Each row has a name. Each question is about the rows just above it.

W: [ -8 -46 -17  20  19  -6]
Z: [28  5 -4 12 -9 20]
Q: [-32 -63 -15  52  57  42]
A: [-17  73   1 -93  -9  21]
M: [-16   7  45 -31 -53   9]
N: [ 54  30   1 -19 -14 -12]
T: [-35 -36  18 -92  -9  25]
C: [-30  23 -17  21 -18  20]
The rest of the row after [-35 -36  18]: -> [-92  -9  25]
After [52 57], its row goes on with -> [42]
Go on from [-93  -9] to the end of its row. -> [21]
The one value in W and A: -> [-17]
After [ 18 -92  -9], its row goes on with -> [25]
Shared by Z and W: -> [20]

